(in the rows, 128 means zero)
One turn sends every row of this set to another row. A few are shown first. Where does it send the rows asked after them?
vatef: [155 120 127 138 107 122 146 137 139 169 148 123 156 132 128 101 115 151
 168 124 125  83 123 124 117 121 140 133]
Bisi: [ 99 126 147 126  94 151 153 138 135 179 168 117 109 152 134 124 103 154
 158 159 126 110 114 114 108 152 130 144]
Nufo: [125  96 134 138 123 158 163 131 162 175 156 125 135 120 111 101 135 165
 176 127 117 102 138 109 147 125 154 144]
Valos: [ 97 138 147 114 102 145 157 143 125 180 154 113 115 142 130 124 108 147
 147 148 130 112 119 111 112 155 124 141]
fonu: [125 113 120 152  94 139 153 133 133 148 142 130 120 129 106 118 118 163
 153 127 147 106 118 101 112 138 115 106]
Fabu: [106 117 116 130 103 148 143 141 129 160 153 130 108 104 117 140 112 142
 158 120 145 105 128 142 113 144 117 143]
suv: [127 109 122 157  91 142 152 131 136 148 147 133 119 131 108 119 113 168
 157 131 145 105 116 104 109 138 117 106]
bom: [123 109 151 113  99 152 162 128 145 161 155 117 111 134  87  87 114 142
 158 131 122  99 127 142 121 136 105 159]
meri: [133 109 146 127 121 159 172 133 156 184 148 127 137 114 115 106 130 180
 158 118 118 100 134 124 131 130 152 132]
fuzoz: [112 119 126 130 126 148 163 130 158 160 154 127 123 139 114  96 130 180
 165 138 104  99 150 119 142 118 141 151]
vubo: [ 90 131 136 119 105 142 152 142 127 174 153 110 115 141 125 119 116 131
 158 150 131 115 122  97 126 151 123 148]
ladop: [103 108 109 137 104 146 137 140 133 156 158 129 108 108 114 137 115 135
 168 126 145 105 130 135 121 141 119 149]
laduz: [ 95 111 138 137 104 136 150 122 131 153 162 111 127 138 119 133 101 138
 158 141 116 125 104 110 136 156 129 119]
nofem: [106  95 145 123 104 124 139 131 171 169 173 115 155 122 108 111 106 129
 173 142 122 103 144 125 124 129 129 149]
Sofes: [132  97 142 138 117 162 166 130 164 179 161 128 133 123 117 104 126 180
 171 128 115  99 133 121 133 126 158 138]
zavo: [120 105 148 116 100 150 160 128 146 159 155 117 111 136  85  86 116 137
 162 133 122  99 128 139 124 135 106 162]
nelav: [ 96 116 142 131 105 135 153 123 127 155 156 111 129 134 119 134 101 141
 153 137 117 125 104 112 132 159 127 116]
Fepuf: [124 105 153 117  97 152 162 127 149 162 159 119 109 138  88  88 112 146
 160 135 121  98 125 144 118 135 107 159]
fali: [123 106 117 159  92 141 149 130 139 146 149 131 117 133 107 117 116 162
 162 133 145 104 118  99 114 136 118 109]
gelor: [117 121 132 128 121 152 166 130 159 163 156 129 122 141 118  98 125 190
 161 138 105  96 146 127 134 120 143 147]
Gime: [125 109 138 127 128 154 169 135 153 178 144 123 139 111 108 102 138 165
 163 116 120 103 139 112 145 128 150 138]
nadet: [156 116 126 142 105 123 145 136 141 169 153 124 153 134 131 101 113 153
 173 128 124  83 123 125 117 121 141 135]
kofog: [114  98 155 123  96 130 143 130 174 175 177 118 151 125 116 115  96 148
 167 143 119 100 139 140 109 132 132 143]
pog: [123 103 149 119  98 152 160 126 150 158 161 119 108 138  86  86 113 141
 165 137 121  99 127 140 122 134 107 162]
nosak: [106 103 113 144  98 151 136 138 140 157 167 133 103 114 120 139 109 145
 172 132 141 103 126 141 113 140 123 148]
Sil: [117 128 134 120 125 149 170 132 154 165 148 128 125 135 116  99 127 189
 153 132 106  98 147 128 133 122 139 144]
mup: [115 112 160 109 102 126 151 135 164 179 164 116 156 115 113 115 100 146
 153 131 123 102 140 141 107 136 126 136]
faf: [112 127 128 122 129 146 166 133 152 162 146 125 126 134 112  95 132 179
 158 131 106  99 150 119 141 121 138 149]
Zumas: [123 109 116 156  95 139 150 132 135 146 144 131 121 129 105 116 119 158
 159 129 147 107 120  97 118 137 116 109]
Kudek: [100 115 145 133 102 137 154 122 131 158 161 114 127 137 122 136  97 148
 152 139 116 124 101 117 127 158 129 114]
nikeg: [109 112 119 136  98 152 141 139 135 161 162 133 105 110 121 141 106 152
 162 127 144 103 124 148 105 143 121 141]
Bav: [ 92 119 136 131  99 147 147 137 136 172 169 114 110 152 129 120 110 138
 168 162 127 112 120 100 122 149 129 151]
pipus: [152 119 123 139 109 121 145 137 139 167 147 122 156 132 126 100 117 145
 171 125 125  85 125 119 123 121 139 137]
miz: [107 110 148 110 110 121 147 135 161 172 159 112 159 112 105 112 110 129
 159 129 126 104 145 127 123 133 123 143]
gik: [152 115 123 144 107 122 142 136 142 166 153 123 154 134 128 100 116 147
 175 129 123  84 125 120 122 120 141 138]
sal: [ 97 110 142 138 100 139 150 120 133 155 166 113 124 140 122 135  97 146
 158 144 115 123 102 115 129 156 131 117]

pog moves to Fepuf
vatef moves to pipus
Now these:
Sofes moves to meri
nelav moves to laduz
mup moves to miz
Bisi moves to Valos
ladop moves to nosak
suv moves to fonu
Sil moves to faf

One turn sends every row of this set to another row. A few are shown first. Where does it send the rows asked after them?
lufet: [133 110 153 143 104 108 111 139 132 123 108 104 107 140 113 129]
Ziza: [170 113 130 124 120 127 108 146 109 145 119 112 107 134 115 135]
pup: [132  97 120 115 101 123 100 120 124 119 104 129  90 131 130 114]
deg: [118 116 144 131  96 112 105 120 132 123 105 125  98 130 140 139]
Mozet: [133 136 122 111 122 146 101 128 122 134  96 138 116 160 125 127]
rige: [141 143 122 151 113 137 117 132 114 113 118 134 127 149  99 142]
Bozin: [125 124 139 154 118 102 116 130 136 115 105 140 110 123 117 128]
Resob: [129 115 150 122 115 110 126 144 127 119  90 136 109 142 128 135]
dira: [173 135 139 146 112 143 106 125 115 113 119 120 100 138 118 129]
runa: [127 104 136 150 119 121 111 132 127  99 132 115 116 125 112 132]
palig: [123 106 125 139 120 123 100 111 138 100 117 142 107 130 132 125]
kavub: [164 112 125 139 140 143 111 137 118 124  98 131 120 157 114 128]
Noful: [135 110 125 127 126 146 112 120 125 134 111 106 140 107 115 138]
Tivot: [141 142 120 134 115 121 113 124 101 129  88 112 138 131 117 120]
dut: [143 113  90 142 105 121 112 119 109 137 121 133 106 138 123 140]
vidi: [155 120 151 137 105 141 116 122 130 151 113 137 136 128 129 139]
mimu: [163 122 130 129  96 127 130 117 127 147 120 124 114 146 140 115]
mal: [113 104 124 135 108 107 118 137 129 140  97 125 102 134 118 119]
fon: [170 105 120 130 111 138 118 113 133 133  97 134 124 117 110 120]
Zekon: [135 110 158 121 117 136 119 151 122 108 117 123 112 128 110 132]
Nid: [136 141 117 141 107 121 133 120 110 132 128 105 124 133 134 120]
zad: [138 118 125 138 125 128 102 111 122 137  91 132 149 135 136 138]
til: [143 134 137 133 130 137  85 119 131 135 132 122 112 127 137 139]
tovig: [129 103 128 115 108 131 117 145 114 119  91 135 106 132 102 115]
vunum: [135 110 106 124 125 146 117 133 104 134 112 108 107 156 133 133]
tok: [144 143 128 115  98 149 134 117 119 114 111 117 117 121 117 124]
der: [130 119 116 130 119 157 113 122 116 141 121 145 103 126 139 144]
Vik: [149 111 115 130 117 140 145 112 136 118 127 131 127 135 132 134]
sene: [136 136 116 156 115 147  93 117 111 128 115 126 108 115 110 132]
gisa: [146 123 115 118 122 135 108 104 127 110  99  98 127 138 130 118]

mimu moves to Tivot
Zekon moves to runa
Now these:
fon moves to tok
kavub moves to dira
Bozin moves to deg
Mozet moves to Ziza

One turn sends every row of this set to another row. A few are shown first. Where does it send the rows asked after them?
niku: [120 116 150 153 116 144 142 126 139 142 107 128 131 105 126]
navi: [103 128 161 116 117 139 153 143 127 117 133 113 116 124 152]
maden: [106 118 151 157 113 148 128 145 125 120 138 125 121 135 125]
vor: [120 106 147 149 125 144 138 140 119 133 140 142 135 107 120]
zap: [135 119 133 126 133 145 109 133 116 110 123 137 152 131 152]
nube: [114 122 146 107 121 142 130 130 131 131 130 153 139 153 149]
Poras: [144 131 133 118 119 140 132 127 107 104 130 126 118 124 154]
gabaf: [ 94 114 160 117 142 150 125 137 141 133 126 119 115 136 129]
Pavo: [103 113 146 111 119 149 133 134 126 103  98 126 143 141 133]
nusuv: [127 125 150 110 112 136 144 130 122 102  97 118 121 132 147]
mufup: [131 105 147 149 122 145 121 133 106 127 137 130 148 112 121]
rova: [122 123 165 119 113 158 124 101 134 141 130 111 119 110 125]
kepam: [135 109 160 110 114 164 129 118 110 112 101 116 125 137 126]
Nabo: [112  98 148 114 115 131 112 123 129 140 140 141 131 132 141]
kogis: [109 124 140  95 140 147 121 114 137 113 132 136 128 117 128]
Puraf: [133 143 148 114 114 157 137  97 134 137 131 137 131 117 131]
gade: [129 120 145 144 120 154 150 122 121 139 111 115 136  95 130]
nele: [140 117 141 133 121 151 137 132 111 142 137 126 132 112 167]
lep: [103 105 144 142 116 142 121 147 115 120 130 125 130 149 134]
mur: [135 110 152  95 126 149 126 104 120 120 120 133 121 114 119]
rabo: [143 114 145 102 138 136 110 124 120 120 127 140 124 130 149]
seru: [136 117 147 118 130 180 125 113 113 119 111 120 144 115 125]
bonul: [125 108 180 134 106 148 129 136 116 120 114 111 148 127 133]
pov: [122 146 126 121 121 158 142 119 123 105 118 115 124 116 149]
Vogem: [114 137 144 130 138 140 133 121 148 139 122 116 114 107 146]
zabal: [133 124 170 127 111 157 120 125 118 121 122 135 156 148 126]
dez: [143 136 147 129 117 164 150 129 106 126 131 136 147 126 149]
mivat: [119 130 158 146 142 144 133 140 147 139 123 125 120 113 145]
gupif: [110 145 168 105 122 147 153 127 139 116 122 130 131 132 137]
fuma: [104 110 154 138 134 163 127 137 139 145 129 128 110 135 129]

rabo moves to kepam
Pavo moves to zap
Now these:
Puraf moves to gupif
vor moves to niku
rova moves to navi
gade moves to Vogem

One turn sends every row of this set to another row. A few are shown first. Where does it send the rows asked after them?
Bugu: [ 98 143 136 168  86 120 130 187 136 131 109 134  98]
lumi: [ 93 152 140 163  85 124 108 145 107 153 123 106 116]
Vek: [119 134 146 138  83 141 118 160 115 128 116 116 117]
por: [114 136 154 167  83 127 132 147 117 129  98 168 117]
Fot: [115 163 160 170  71 117 107 156 118 128 108 142 133]
Fufa: [ 80 138 150 150  90 127 139 146 105 141  90 144 111]
Kovar: [ 93 148 127 153  74 106 120 175 107 132 128 150 137]
nemos: [101 134 155 149  91 111 130 158 120 129  90 115 116]
Los: [105 130 148 159  85 120 117 159 137 125 134 120 140]
zasu: [ 86 146 130 158  86 133 112 137 123 159 115 163 127]
ledu: [102 149 144 177  74 144 131 181 109 158 115 135 127]
piz: [ 92 140 149 146  95 117 131 160 122 128  91 115 107]
padur: [120 140 129 156  81 124 108 182 108 145 131 131 130]
norub: [ 87 126 158 142 108 111 124 145 117 128 109 143 117]
nalis: [110 155 144 173  95 135 129 141 135 143 117 120 101]
nof: [ 92 150 141 167  76 118 109 146 103 153 112 109 119]
Rumad: [101 150 133 158  90 105 116 163 116 148 152 132 127]
guso: [125 139 144 170  77 114 118 158 124 131 138 160 124]
Lubu: [117 122 147 173  83 136 147 149 131 147 105 136 116]
tovi: [109 131 137 148  87 133 147 141 121 142 120 161 112]
Dar: [100 153 141 147  83 125 130 145 132 141 119 149 153]
nozog: [100 149 133 161  62 140 118 161 108 143  95 155 110]
nava: [ 90 142 130 152 109 130 124 170 121 157  99 147 100]
Fura: [ 92 135 154 152  99 126 133 157 132 162 137 123 108]
Gilum: [118 138 155 185  85 118 111 174 125 145 116 155 104]
Zali: [ 95 142 146 127  94 119 131 169 127 153 119 159 127]
dum: [110 132 147 173  80 142 150 154 128 144  99 141 115]
gemu: [ 80 147 155 160  84 118 124 140 101 149 128 132 139]
Nase: [120 135 148 179  87 111 116 173 127 154 118 150  97]
neli: [ 99 140 159 174  93 128  90 167 106 139 109 129 117]
Vovu: [103 157 137 174  88 107 120 153 121 144 125 170 106]
zezad: [ 71 144 133 147  99 113 127 156 106 151 121 122 119]
rera: [ 90 153 151 138  71 107 107 156 124 134 112 160 116]
rul: [ 76 135 155 159  85 112 114 144 141 146 129 151 120]
tav: [118 143 120 158  80 119 113 181 106 153 121 131 126]

norub moves to tovi
rera moves to Dar
Now these:
Lubu moves to Nase
zezad moves to Fufa
Fot moves to Los
piz moves to dum
nalis moves to Bugu

